Each row has a name. Each question is about the rows just above it. Places in a row count from 1.

-0.29  -4.57  +8.02  +3.91  +0.13 -> <86>
-4.58  -0.94  -0.30  +4.67  +0.65 -> <74>
-0.95  -0.29  -0.08  +0.19  +0.43 -> <77>
-0.94  -0.50  +8.02  +3.91  +1.28 -> <45>
Table of tags by key:
-0.29 -> K_101
+0.14 -> K_780
+0.43 -> K_246
+1.28 -> K_838
+0.65 -> K_149
+0.42 -> K_346
+0.13 -> K_82
Look up the entry of <77> at place 5 in the table:
K_246
Whose row is -0.29  -4.57  +8.02  +3.91  +0.13?
<86>
Which value is in both <86> and <77>?
-0.29
The one value in <45> and <74>:
-0.94
Shared by <77> and <86>:
-0.29

-0.91  -5.66  -4.30  -1.90  <106>
-0.47  -5.66  -4.29  -1.90  <51>
-0.47  -5.66  -4.30  -4.30  <109>
Whose row is -0.47  -5.66  -4.29  -1.90?
<51>
key -> tag
-4.30 -> K_153
-0.91 -> K_826
-0.48 -> K_168
-0.47 -> K_257
-0.90 -> K_958
-5.66 -> K_756
-4.31 -> K_452
Look up the entry of <106> at place 1 in the table:
K_826

-6.44  +1.51  -1.14  +0.48 : <52>
-4.17  +0.17  -2.45  -4.81 : <127>
-6.66  +1.08  +0.15  -4.10 : <141>
-6.39  +2.92  -2.44  +2.58 : <120>
-6.99  +2.96  +0.38  +1.04 : <21>
-0.47  +0.33  -6.75  +3.02 : <49>
-5.33  -0.59  +1.30  -3.69 : <67>
-8.77  -0.97  -1.30  -4.04 : <158>
-4.83  +0.10  +0.09  -1.56 : <157>
-8.22  +0.30  +2.01  -1.81 : <113>
-4.57  -1.22  -0.27  +0.02 : <103>
Table of tags by key:
+0.10 -> K_533
+1.51 -> K_66
-6.66 -> K_658
+0.17 -> K_28
+0.30 -> K_198
-0.97 -> K_790
+1.08 -> K_23
Join <141> by its entry at place 2:
K_23
Whose row is -4.17  +0.17  -2.45  -4.81?
<127>
-5.33  -0.59  +1.30  -3.69 is in which row?
<67>
Whose row is -4.83  +0.10  +0.09  -1.56?
<157>

-1.00  +2.16  -0.93  -1.67  -0.50  +1.57  +0.12  +1.86  -5.64  -2.73  -3.41  +0.69  +1.83  +0.97  +0.06  -2.50  +1.43  +2.07  +2.39  -2.50  -6.53  +0.74  <56>
+1.73  -1.71  +0.96  +1.37  -0.73  -0.64  -0.33  -1.01  +2.91  +1.65  +2.66  -2.37  -0.55  -0.55  -0.05  +2.37  -1.10  -1.91  -1.20  +2.21  +4.68  -0.43  <60>
-0.94  +0.97  +0.39  -1.00  -1.33  +0.11  -0.04  +1.87  -4.41  -1.82  -2.42  -0.87  +0.01  -0.48  +1.10  -1.66  +1.07  +1.28  +0.22  -0.96  -3.61  -0.30  <68>
+1.73  -1.71  +0.96  +1.37  -0.73  -0.64  -0.33  -1.31  +2.91  +1.65  -0.56  -2.37  +2.27  -0.82  -0.05  +2.37  -1.10  -1.91  -4.54  +2.21  +4.68  -0.43  <54>
-0.94  +0.97  +0.39  -1.00  -1.33  +2.27  -0.04  +1.87  -4.41  -1.82  -2.42  -0.87  +0.01  -0.48  +1.10  -1.66  +1.07  +1.28  +0.22  -0.96  -3.61  -0.30  <6>
+1.73  -1.71  +0.96  +1.37  +1.28  -0.64  -0.33  -1.31  +2.91  +1.65  +2.66  +1.32  -0.55  -0.82  -0.05  +2.37  -1.10  -1.91  -1.20  +2.21  +4.68  -0.43  <58>
-0.08  +2.11  +0.65  -1.39  -0.18  +0.97  +0.44  +3.85  -1.77  +0.44  -0.20  -0.18  -0.35  +0.12  +4.19  -0.22  +2.87  -3.26  +0.03  +1.32  +2.94  +0.24  <73>
key -> tag
-2.51 -> K_267
-1.81 -> K_538
-3.42 -> K_654
-2.73 -> K_174
-2.74 -> K_806
-3.41 -> K_683
-2.50 -> K_909
-1.82 -> K_620
Join <56> by its entry at place 10:
K_174
Shared by <6> and <54>:
+2.27
Whose row is -0.08  +2.11  +0.65  -1.39  -0.18  +0.97  +0.44  +3.85  -1.77  +0.44  -0.20  -0.18  -0.35  +0.12  +4.19  -0.22  +2.87  -3.26  +0.03  +1.32  +2.94  +0.24?
<73>

+0.44  +1.71  +2.65  -0.33  -2.87  +0.45  +0.45  -1.00  -1.45  +5.68  -1.34  +0.80  <131>
-0.59  -0.44  +1.10  +0.71  -3.20  -1.48  +0.40  -0.32  -0.74  -4.55  -0.20  -1.83  <3>
+0.44  +0.68  +2.65  +0.44  -2.87  +0.80  +0.45  -1.00  -1.45  +5.68  -1.34  +0.80  <147>
-0.98  +0.86  +5.76  -0.13  -1.24  +2.34  +0.21  +1.99  +2.09  +2.32  -0.03  +3.35  <138>
-0.51  +0.17  -0.87  -0.17  +3.54  -1.24  +0.79  -0.80  +0.97  -8.27  +0.55  +0.80  <17>
+0.35  -0.84  +0.81  -0.45  +0.45  +0.13  +0.53  -2.04  +0.08  -1.23  -0.23  -0.49  <83>
Shared by <131> and <17>:
+0.80
Table of tags by key:
+5.76 -> K_567
-8.27 -> K_662
+5.68 -> K_523
+2.09 -> K_143
+2.32 -> K_740
Look up the entry of <138> at place 10 in the table:
K_740
Shared by <83> and <147>:
+0.45
Whose row is -0.59  -0.44  +1.10  +0.71  -3.20  -1.48  +0.40  -0.32  -0.74  -4.55  -0.20  -1.83?
<3>

-0.84  +0.39  -8.25  -0.01  <99>
+1.71  -1.37  -0.69  +0.46  <10>
-0.35  -3.94  +0.55  -0.86  <33>
+2.41  -0.70  -0.69  -0.21  <36>
-0.70  +1.71  -3.55  -0.21  <34>
+2.42  +0.46  -0.55  +1.26  <177>
+1.43  -0.20  -0.74  +2.35  <44>
+2.41  -4.00  +2.41  +0.79  <181>
+2.34  -4.49  -0.82  -5.56  <170>
Which value is in both <10> and <177>?
+0.46
Whose row is +2.41  -4.00  +2.41  +0.79?
<181>
Table of tags by key:
+1.26 -> K_682
+0.78 -> K_100
+0.46 -> K_611
+2.42 -> K_854
+1.27 -> K_831
+0.79 -> K_825
Join <177> by its entry at place 4:
K_682
Where do -0.35  -3.94  +0.55  -0.86 appear?
<33>
Which value is in both <36> and <181>?
+2.41

